In the data rows, 128 means zero.
Each row in the table below has a label, given by one hidden rule.
[138  97 106 169 109 148  80 147 147 103 153 151] 0
[111 148 142 119 114 143 131 145 145 111 130 117] 0
[143 112 163 129 110  91 125  94 178  76 108 146] 1
[133 165 180 116 148  81 168 129  92 187  55 186] 1
[146 128 159 136 155  91 149 135  77 110 131 139] 0
[126 123 106 137 239 150 158 149  77 169 139  85] 0
[122 107 129 123 138 156 147 143 129 117 148 119] 0
[158 140 140 132 252 139 192 166  45 140  83  42] 1
[136 132 109 151 185 149 121 120 124 142 118 152] 1
[160 148 129 122 168 122 140 143 105 156  89 102] 1
[113 125 146 102 117 126 107 158 138 144  94  90] 0
[ 56  73 171  96 124 157 180 119  71 176 171 151] 0
[169  71  79 224  89 152  31 196 135  80 176 194] 0
[ 94 154 165 111 122 160 186  98 166 101  97 140] 1
[102 169 130 144 102 175 113 158 159  87 142  96] 0
[151 102  78 184 108 131  72 150 110 118 155 152] 0
[160 111 101 133 166 138 112 129 169 141 141 138] 1
[122 154 105  94  81 102 147 100 122 156  79  95] 1
[137 160 140 107  89  96  99 138 103 129 127 148] 0
[ 96 116 154 128 154 118 169 118 129 121 129 110] 0
[175 132  84 220 138 170  60 185 120 104 132 157] 0
[ 72 121 115 111 104 153 137 105 135 170 142  69] 0
[129  87  73 165 120 193 113 191 152  87 204 151] 0
[150  98 108 214  68 175  68 186 169  51 151 161] 0
[119 158 136  84  74 150 118 108 159 129 111 113] 1
[135  88  96 158 132 152 111 141  98 135 179 142] 0
[ 95  97 169 129 167 100 167 100 120  89 133 113] 0
[124 168  90  99  94  89 151  65 151 134  83  97] 1
[ 78 235 114 110 108 115 146  92 124 143  79 109] 1
[102 123 138  98 120 154 106 175 147 122 104  76] 0
[152  93 150 116 170  70 123  79 154  70 174 204] 1
[155  87 161 125 122  75 126  90 206  72 108 155] 1
[117 141  96 104 107  97 160  75 115 165 112  79] 1
[ 65 104 166  91 119 162 163 115  79 172 144 128] 0
[132 108 141 115 132 132 138 140 138  82 154 150] 0
[137 159 150 125 164 116 147 123 144 120 125 158] 1
[112 127 124 103 113 121 169  78 128 146 100 108] 1
[178 156  96 178 184 164 107 165  81 144  83 107] 1
[116 104 106 159 117 149 111 152 100 131 174 125] 0
[ 99 115 112 121 159 110 167  99 108 176 104  92] 1
[110 123 116  77  84 132 160  81 119 190  96  89] 1
[151 110 105 186 155 185 119 195 110 103 156 135] 0
[163 139  82  96  72  53 103  55 110 137 141 101] 1
[137 166 143 138  80  89 111 134 112 126 115 153] 1
[153 116 133 137 122  82 116  83 179 165  81 159] 1
[134 125 140 117  76  95 110 146 127 145 111 132] 0
[ 90 127 162  96  98 156 147 125 101 145 174 150] 0
[129 177 115 117 209 142 192 125  60 167  83  42] 1
[150 135 111 169 152 154  95 166  95 119 145 145] 0
[118 133 144 114  81 103 114 151 159  92 128 141] 0
[140 159 104 123 119 103 135 101 118 153 110  96] 1
[175 171 147 137 156  94 148 159 150  65 140 142] 0
[107 160 141 118 125 143 154  99 127 122 101 120] 1
[ 87 122 174 106 102 161 174 127 131 100 140 163] 0
[147 136 129  90 106 105 114 109 115 141 135 118] 1
[ 79 238 157 171 138 175 109 161 118 149 172  55] 1
[124 137 142 120 127 137 147 146 136 106 129 119] 0
[122 125 109  85 104 128 139 100 118 189  92  89] 1
[126 113 117  96 104 114 137  96 113 162 143 104] 0
[123 134 134 116 139 116 132 125 112 133 137 126] 0
[123 109 128 102 117 124 137 107 123 153 141 108] 0
[ 86 125 167 114 127  97 134 100 114  93 120 132] 0
[151 180 188 105 155 105 167 174 124 159  42 163] 1
[114 128 164 129 131  85 153 127 125 123 110 143] 0
[168 104  71 200 128 172  81 161 129  87 144 176] 0
[ 64 117 151 110 117 151 140 102 147 146 129 145] 1
[150 136 111 128 228 169 158 158  67 157 130  79] 1
[150 144 128 155 158 136 120 151 128 109 156 149] 0
[151 129 123 120 124 103 118 103 121 150 108 143] 1
[147 155 144 139  75  80 104 133 103 136 105 148] 0
[128 111  97  78  77 119 147  70 135 192  94  81] 1
[126 122 146 119  74  84 103 155 167  66 153 169] 0
[149 130  97  81  72 115 126  91 126 160 109  85] 1
[159  93  65 211  86 137  65 150 141 106 158 150] 0
[ 96 111 141 101 111 146 151 108 127 149 132 102] 0
[131 167 165 117 206  99 183 136  48 146  91 100] 1
[161 136 142 103 133  95 157 123 143  74 138 152] 0
[154 129 139 105 135 118 122 106  99 141 125 134] 1
[111 119 155 127 144  88 146 110 127 175  80 137] 1
[171 127 154 130 119  75 103 156 131 123  92 144] 0
[126  71  72 170 145 155 102 163  96 143 202 135] 0
[205  84  64 255 104 184  17 249 117  82 153 193] 0
[131 118 146 131 194  71 143 126 101 197  80 171] 1
[142  84 134 131 158 122 140 124 140  93 155 131] 0
[132 112 119  93  85 131 138  97 118 152 151 120] 0
[113 131 125 117 114 119 134  97 126 135 136 107] 0
[134 128 113  97 116 144 117 111 118 125 137 124] 0
[116 178 136 141 132 148 107 127 143 118 134 102] 1
[125 127 160 118 144  83 162  97 149  73 129 141] 0
[168 136 156 113 129  81 144 119 154  84 146 187] 1
[ 93 221 210 106 127  77 170 150 109 182  30 243] 1
[119 139 150 125 113 117 137 148 132  81 142 145] 0
[161 100  75 207 132 170  77 172 142 110 152 162] 0
[109 131 144 120 149 113 168  91 112 160  82 102] 1
[186 121 106 202 157 164  92 194  90 130 109 147] 0
[124  73 127 135 177 110 142  90 135 169 122 147] 1
[111 126 152 125 158 113 162 102 116 167 103 127] 1
[126 201 139 128 128 122 122 163 138 120  87 125] 1
[137  91 106 117 125 146 117 136 145 121 157 124] 0
[112 148 153 102 130 132 152  93  70 174 112 112] 1
[ 76 170 153 145 117 179 115 143 156 128 159  84] 0
[223 189 160 108 152  47 174 135 174  75 116 162] 1
[ 67  70 124 101 123 177 159 134 149  97 124 111] 0
[135 125 122  85 112 140 122 129 110 144 140 112] 0
[173  70  51 197 154 181  77 154 160 115 165 162] 0
[204 105 104  58 112  54  26  90  32 148 153 119] 0
[140 107 124 139 134 155 128 151 127 114 145 130] 0
[104 149  82 130 131 116 146  95 116 154 133  74] 0
[155 140 157 109 139 115 128 185 126 134 105 114] 0
[146 173 165 124 141 118 154 159  90 146  87 167] 1
[143 153 154 131 159 137 157 149  96 134 101 132] 1
[153 122  84 164 134 142  93 142 111 125 147 142] 0
[133 153 131 146 126 141 128 147 120 115 136 124] 0
[160 148 153 117 129 119 144 160 154 118  90 124] 1
[  7 163 130  80  97 171  90  95 186 123  72  61] 1
[ 66  48 110 140  92 168 130 157 188  56 209 127] 0
[174  76  39 157 168 120  26 139  94 132 192 148] 0
[129 176 163 113 109  73 109 133 100 129 142 204] 1
[102 152 157 103 105 160 172 106 151 112  97 130] 1
[147 125 157 136 113  72 127 146 110 122 112 145] 0
[167 174 127 171 155 133 101 168  77 118 107 129] 1
[ 72 111 154  84 113 150 154 126 113 145 149 115] 0
[128 179 178  99 140 122 164 161 128 162  49 160] 1
[107 107 147 133 133  96 149 129 141 106 142 127] 0
[148 116 102 130 149 150 121 108 157 158 137 117] 1
[134 179 119 141 146 151 113 141 137 103 104 131] 1
[173 100  97 222  78 175  63 179 125  91 126 170] 0
[ 90  76 108 145 127 168 136 165 164  86 192 132] 0
[120 125 124  86  81 148 118 124 153 173  88 119] 1
[160 151 126 115 112 100 135 117 137 137  99 116] 1
[169  95 144 120 127  97 130  86 232  99 122 153] 1
[135 133 132 135 107 119 118 133 130 132 136 154] 0
[171 114 107 178 102 151  95 153 129 100 115 166] 0
[ 66 155 152 117 128 163 124 135 119 147 149  96] 0
[163 142 123 105 111 122 123  80 132 139 100 115] 1
[ 81 150 145  86 112 158  96 127 120 142  93  89] 1
[158 138 101 104 105 108 124  88 119 145 109  98] 1
[ 81 152 119 148 208 169 143 166 102 159 177  86] 0
[ 84 169 139 160 106 172  74 152 183 110 185  87] 0
[ 99  87 120 105  88 158 121 121 133 171 159 112] 0
[167 160 150 119 126 100 126 163 146 117 110 132] 1
[152 114 120  91  96 117 118 113 111 153 136 110] 0
[124 143 117 121 105 145 129 110 116 147 146  94] 0
[124 148 149 111 132 105 153 118 115 161  92 138] 1
[161  78  70 133 151 145 110  88 182 156 133 136] 1
[130 117 173 124 138  76 144 100 159  73 122 167] 1
[140 112 153 127 126 102 135 113 133 103 129 138] 0
[168 153 149 117 128 109 154 173 144  89 133 140] 0
[135 149 138 115 120 134 144 170 147  87 131 120] 0
[103 123 181 116 123  86 127 150 124  49 164 162] 0
[153 118  78 142 150 147 108  82 162 142 124 130] 1
[ 88 140 125 133 103 143 116 116 142 135 162  88] 0
[170  86  55 131 155 148 104  60 209 162 127 124] 1
[ 64  18  90 147 163 108 158  86 177 117 200  30] 1
[129 174 140 121 164 128 147 123 101 135  92 117] 1
[139 151 150 122 150 107 144 120 127 128 118 153] 1
[172 133  99 154 157 142 101 126 160 164 108 153] 1
[180  75  53 227 129 160  25 181 159 114 165 187] 0
Which label does each new row get?
[155  96 116 183 105 164 109 176 136  93 143 159]: 0
[109 140  75 101  94  91 194  22 123 128  77  96]: 1
[140 134 108  97  84 113 170  53 103 167 105  77]: 1
[152 168 173 121 172 119 167 159  88 146  75 142]: 1
[112 131 138 114 157 165 157 134  70 170 137 106]: 1
[156 137 172 134 166  87 152 167 105  94 113 121]: 0
[194 120  93 115  79 145  93 123  92 142 146 123]: 0
[119 123 179 132 144  47 150 100 145 196  49 209]: 1
[ 97 146 123 145 143 173 106 130 169 143 165  85]: 0
[136 161 105  74  93  82 132  79  78 159 104  90]: 1
[ 47 144 133  90  93 179  87 117 164 116  98  80]: 1
[137  90 117 141 128 145 126 126 141  81 124 138]: 0
[140 138 142 105 108 137 128 112 108 145 116 107]: 1
[109 155 159 125 154 101 160 121 113 163  86 156]: 1
[176  88  49 241 117 161  41 211 112 101 170 187]: 0
[141  98  86 165 168 162 120 131 138 136 144 148]: 0
[111  84 114 126 165 113 157  93 124 160 124 120]: 0
[128 119 142 145 101  82 125 101 160 139 125 145]: 1
[ 98 113 143 111 132 148 146 112 126 130 130 116]: 0
[126 138 142 108  98 101 113 133 120 118 131 144]: 0
[157 140 101 104 103 117 116 129 119 146 107  91]: 0
[ 66 183 137 187  87 202  62 174 204 107 195  56]: 0
[113 103 109 135 149 182 139 167 119 126 177 132]: 0
[105  97 137  94 115 137 153  93  92 162 138 125]: 0
[ 88 151 150 111  83 146 124 130 159 105 127 139]: 0
[134 184 133 123 121 117 116 136 134 123 104 129]: 1
[122 120 142 128 140 105 148 131 116 139 122 124]: 0
[173 102  69 115 113 110 114  61 190 146 114 105]: 1
[117 153 125 139 225 150 158 142  85 165 115 114]: 1
[119  91 143 109 137 115 100 116 105  89 164 159]: 0
[ 95 121 170 126 171 112 160 116 104 173 118 134]: 1
[ 69 104 136 104  98 133 101 110 171  74 167 149]: 1
[178 130 135 138 115  94 122 119 154 117 119 126]: 0
[143 190 122 128 124 121 111 139 148 103  95 111]: 1
[128 132 165 120 156  97 155 109 151 185  81 195]: 1
[114 122 118 121 103 142 159  78 133 121 110 127]: 1
[ 91 100 123 133 135 190 148 161 138 105 168 117]: 0
[149 157 167 121 213 136 186 148  53 154  88 109]: 1
[158  92 149 134  83  49 125 141  90 127 128 148]: 0
[137 125 116 133 135 142 110 122 163 124 141 121]: 0
[105 152 145 103 101 157 143  88  98 158  77  77]: 1
[126 100  65 151 129 169 106 152 146 132 176 113]: 0
[ 97 120 140 102 123 161 149 142  93 155 154 121]: 0
[123 106 118 122 139 154 135 130 137 115 154 129]: 0
[ 88 137 148  95 106 147 133 143 144 103 166 131]: 0
[108 117 144 130 103 117 118 139 155  74 153 149]: 0
[126 117  79 117 142 111 112  77 169 168 157 102]: 1
[119 164 181 124 166  90 171 135  94  82 120 158]: 1
[153 150 126 130 133 130 129 109 129 141  79 147]: 1
[105 121 105 111 130 136 134 105 140 109 128  98]: 0
[ 90 112 139 104 112 165 148 152 117 113 175 150]: 0
[ 98 107 123 167  88 173  94 162 192  80 177 120]: 0
[118  92 120 132 102 111 119  99 149 118 156 118]: 0
[115  88 119 121 187 110 135 118  93 161 155 105]: 0
[ 92 121 160 114 103  70  87 107 102  77 178 210]: 0
[ 71 112 140 103 101 158 149 151 148 103 160 122]: 0
[145 116 154 126 144 113 157 148 114 105 122 122]: 0
[164 115  53 171 136 167  71 144 143 128 171 123]: 0
[ 98 118 157 127 141  93 164 108 129 119 129 142]: 0
[137  85 130 134 158 118 134 121 142  94 154 131]: 0
